Each path below is one point turned by a fixed rotation once a step. After each direction that follows a path, write how fast that rotation turns it, in degrees per step (0 if it stays still).
Each turn is a multiple of 5 degrees from 10 to 175, or 0.
Each row of a path follows its step; steps can be skipped.
Path 1:
step 0: [ 0.25 -0.67 -0.41 -1.21  2.48 -1.95  2.07 -1.48 -1.31 -0.89  0.64 -1.78
  2.80 -0.22  2.62 -2.92 -1.94 -4.56  1.44 -1.27  1.33  1.56  2.26  0.70
 -1.65  2.45 -1.03 -2.67  0.87 -0.88 -1.68 -0.28  0.78  2.30  1.05 -2.01
  1.45 -1.29 -1.80 -2.06  3.53 -2.06  1.51  1.50  0.53 -0.15 -2.93 -0.72
  0.51  4.54  3.03  2.14 -0.26  1.03  2.62 -1.36 -2.28 -2.17 -0.08  0.32
  0.10 -1.85  0.29]
step 2: [-0.60  1.20 -0.33  0.73  3.05  0.17 -0.50 -1.97 -2.54 -1.86 -0.89 -0.12
 -0.91  0.22 -0.49 -0.66  2.58 -1.49  2.10  0.65 -0.41  1.94  1.97  1.01
 -0.74 -0.14  1.63 -4.28  5.15 -2.35 -3.98 -1.60 -1.21  0.85 -1.69  3.23
  0.02  1.10  0.23 -2.14 -0.49  0.52 -2.40  0.20  0.45  1.41 -2.14  1.03
  0.02 -1.19  1.29 -2.33  2.24  0.40  0.36  0.54  1.47  3.07 -2.65  0.10
  2.79 -4.52 -0.14]
step 9: [ 0.57 -1.11  0.07 -3.33 -0.07 -3.71 -0.51 -2.56  0.50  1.31 -0.03  1.21
  0.05  1.06  0.55  0.31 -0.38 -2.47  0.07 -1.00  0.59 -0.71  1.44  2.46
 -1.04  3.45 -0.34 -0.35  2.11 -0.36 -1.73  1.58  3.64 -0.66  1.45 -3.51
  2.78 -0.40  1.20 -1.21 -1.41 -1.86  1.98  2.26 -0.01  2.72  0.77 -2.27
 -0.39  4.89  1.64 -1.40 -1.45 -0.03  1.63  4.80  1.44  1.29  0.22 -1.03
 -1.82 -2.40  1.46]
step 13: [-3.43  2.35  0.53  1.19 -0.49 -0.72  3.38  0.43 -0.61 -2.44  2.41  4.27
 -1.25 -3.96  1.77  0.37  0.23 -0.24  0.80 -1.12 -1.22  2.52  6.20  0.91
  0.12 -0.01 -0.83 -0.60 -0.01  0.29 -0.19 -2.29  2.84  1.12 -0.74 -0.90
 -0.84  1.61  1.52  1.78 -0.57 -2.62 -1.98  0.57  2.76 -0.48  0.24  1.43
  0.87  0.00 -1.23 -1.83  0.22  0.21  0.89  0.41 -0.19  1.74  4.28  0.30
  1.44 -1.89 -0.88]
step 14: [-3.21  2.11 -1.38 -0.35  0.93 -1.04  0.91 -0.97 -0.48 -1.52 -1.14 -1.73
 -1.26  2.00 -3.50  2.63  2.25  0.45  2.65  1.56 -1.48  1.60  1.03  0.92
 -1.45 -0.74 -2.75 -2.92 -1.10 -0.82  3.03  0.36 -0.20  0.13 -1.37 -1.28
 -0.54 -1.31  1.66 -0.28  0.65  0.11  1.98  3.15 -2.62 -1.26  0.07 -1.64
 -1.64  0.16  4.95 -4.28 -0.51  0.31  3.02 -1.16  2.17  0.54 -0.97  0.29
  0.03 -3.52 -0.42]
step 16: [-1.11  0.84  0.29  2.26  0.07 -0.56  0.36 -2.48  0.30 -0.35  1.65 -0.87
  0.77  2.95  0.40  0.26  0.36 -1.45  0.02  2.70  1.41  3.55 -1.24 -2.05
 -1.87  1.27  3.32 -3.71 -0.36  4.45 -1.16 -1.76  2.36  1.01  0.72 -3.43
 -3.27  2.09  0.69 -2.64  1.21  1.75  1.74  1.73  1.18 -0.79  0.21  2.73
 -0.70  2.51  1.09 -0.82  3.19  3.09  2.04 -1.31 -2.42  0.60  2.22  1.76
  0.78  0.45  0.21]
step 17: [-0.52 -1.73 -3.94  0.04  3.89 -1.00  0.54  0.80  0.85 -1.20 -0.09 -1.33
 -2.19 -0.03  1.07 -0.64 -4.27  0.42  0.74  0.46 -1.13  1.80 -0.47  1.49
 -0.46  1.19 -1.03 -1.12  0.92  0.04  1.09 -0.45 -0.37 -1.77 -1.42  0.09
 -1.86  0.86 -0.09 -0.92 -1.33 -2.60  0.52 -0.22 -1.71  2.76  3.16 -2.78
  2.62  2.07  5.20  1.58  1.96 -0.96  0.49  1.78 -0.56  0.86  5.35 -0.56
 -2.43  1.50 -0.94]
step 29: [ 0.10 -0.97 -0.44 -0.64  2.23 -1.44  3.98  1.47 -0.49 -2.38  2.30  1.19
 -0.88 -0.09 -0.05 -2.19  3.33 -0.50  0.73  0.54  1.47  2.91 -0.76  2.39
  1.80  4.03  0.23 -2.14  2.44  0.54 -0.02  2.24  2.20  0.31 -1.96  1.74
 -1.37 -1.37  1.58 -2.59 -0.18 -1.86 -0.62 -0.47  1.60 -0.10 -1.00 -1.93
  2.20 -2.07 -1.22  0.34 -2.93 -0.29  1.22 -0.74 -1.41 -1.38  5.74 -0.27
  0.68  2.66 -2.23]
[-0.32 -0.06  0.03 -0.70  0.22 -0.42  0.27  0.27 -0.17 -0.04 -0.49 -0.43
  0.03  0.21  0.49 -0.50 -0.19 -0.22 -0.52  0.23  0.86 -0.80 -0.86 -0.40
  1.04  1.55  0.00 -0.15  0.08  0.24  0.37  0.30 -0.54 -0.22  0.08 -0.37
  0.06  0.11 -0.26 -0.77 -0.20  0.09  0.45  0.36  0.59  0.68  0.71 -0.85
 -0.22  0.66 -0.50  0.25 -0.05 -0.93 -0.28  0.46  0.03  0.02  0.40  0.02
  1.42  0.77  0.00]	35
[-0.75 -0.34 -0.03 -0.68  0.42 -0.96  0.04 -0.60 -0.81 -0.27 -0.56  0.47
 -0.78 -0.18 -0.03 -0.59  0.53  0.98  0.37 -0.38 -0.09 -0.29  0.71 -0.77
 -0.76 -0.39  0.17  0.83 -0.48  0.19 -0.89 -0.13 -0.87  0.79  0.79  0.40
 -0.48 -0.10 -0.40 -0.10  0.18  0.59 -0.14  1.00 -0.06 -0.24  0.11 -0.40
 -0.50  0.16 -0.03 -0.04 -0.36  0.23 -0.71  0.11  0.37 -0.72  0.62 -0.36
  0.00 -0.35 -0.32]	60
[ 0.07 -0.73  0.67  0.19  1.06 -0.38 -0.50  0.03  0.03  1.34  0.39 -0.23
 -0.51  0.40 -0.32 -0.27 -0.67 -0.38  0.62 -0.17 -0.52  0.84 -0.01 -0.07
  0.59  0.19 -0.05 -0.51 -0.05  0.45 -0.17 -0.05  0.67  0.61 -0.39 -0.36
 -0.23 -0.26 -0.54  0.43  0.19 -0.01 -0.02 -0.54  0.94 -0.14  0.55  0.80
 -0.52  0.34 -0.35 -0.11 -0.35 -0.63 -0.46 -0.26 -0.93 -0.82  0.71 -0.64
 -0.46  0.21 -0.89]	85
[-0.16  0.03 -0.18 -0.42  0.90  0.18 -0.51  0.64 -0.14  0.01  0.05 -0.29
  0.52  0.25  0.12  0.11  0.82  0.14  0.33 -0.61  0.93 -0.92  0.49 -0.29
  0.57  0.29  0.46 -0.62  0.52 -0.61 -1.19  0.19 -0.02  1.06  0.05  0.03
  0.78 -0.61 -0.18 -0.35  0.29 -0.48 -0.42 -1.31 -0.30 -0.16  0.31  0.11
  0.10 -0.42 -0.08  0.82 -0.81  0.54 -0.06 -0.80  0.26 -0.25 -0.56  0.51
 -0.23  0.26  0.50]	10
[-0.12 -0.09 -0.60  0.47 -0.04 -0.02  0.61  0.06  0.85 -0.13  0.35 -0.51
  0.55 -0.54 -0.13 -1.10 -0.19 -0.33 -0.13  0.73  0.51 -0.37 -0.18 -0.75
 -0.12 -0.48 -0.32  0.24  0.62 -0.10 -0.32  0.55 -0.32  0.19 -0.36 -0.46
 -0.57  0.95 -0.27  0.15  1.04  0.05 -0.63  0.55 -0.08  0.66  0.04  0.30
 -0.37 -0.07  0.82  0.87  0.29  0.94 -0.10  0.42 -0.96 -0.52 -0.18 -0.35
 -0.68  1.10 -0.15]	65
[-0.80  0.00  0.15  0.20  0.75  0.55 -0.88  0.04  0.10  0.54  0.58 -0.28
 -1.54 -0.41 -0.12  0.23  0.07  0.67  0.08  0.75 -0.10 -0.74 -0.63 -0.24
  0.14 -0.32 -0.17  0.00 -0.33 -0.51 -0.27 -0.02  0.83  0.01  0.27  0.51
  0.86  0.18  1.21 -0.42  0.32 -0.40 -0.61  0.91 -0.02 -0.35 -0.53  0.21
  0.64  0.08  0.37  0.01  0.58  0.03  0.32 -0.21 -0.49  0.00  0.49  0.41
  1.01  0.56 -0.22]	120
[-0.42  1.45 -0.20 -0.78 -0.23 -0.02 -0.28 -0.84  0.64  1.03  0.25  0.66
  0.27  0.76 -0.39  0.23  0.22  0.31 -0.27 -0.20  0.08 -0.12 -0.10  0.12
 -0.08  0.22  0.34 -0.35  0.89 -0.38  0.88  0.48 -0.21  0.32  0.86 -0.73
 -0.61  0.11  0.60 -0.07 -0.13 -0.13  0.15  0.63 -0.08 -1.20  0.64 -0.07
  0.15 -0.45 -0.85 -0.31  0.33  0.16 -0.17  0.26 -0.25 -0.63 -0.17  0.53
 -0.79  0.60 -0.30]	170
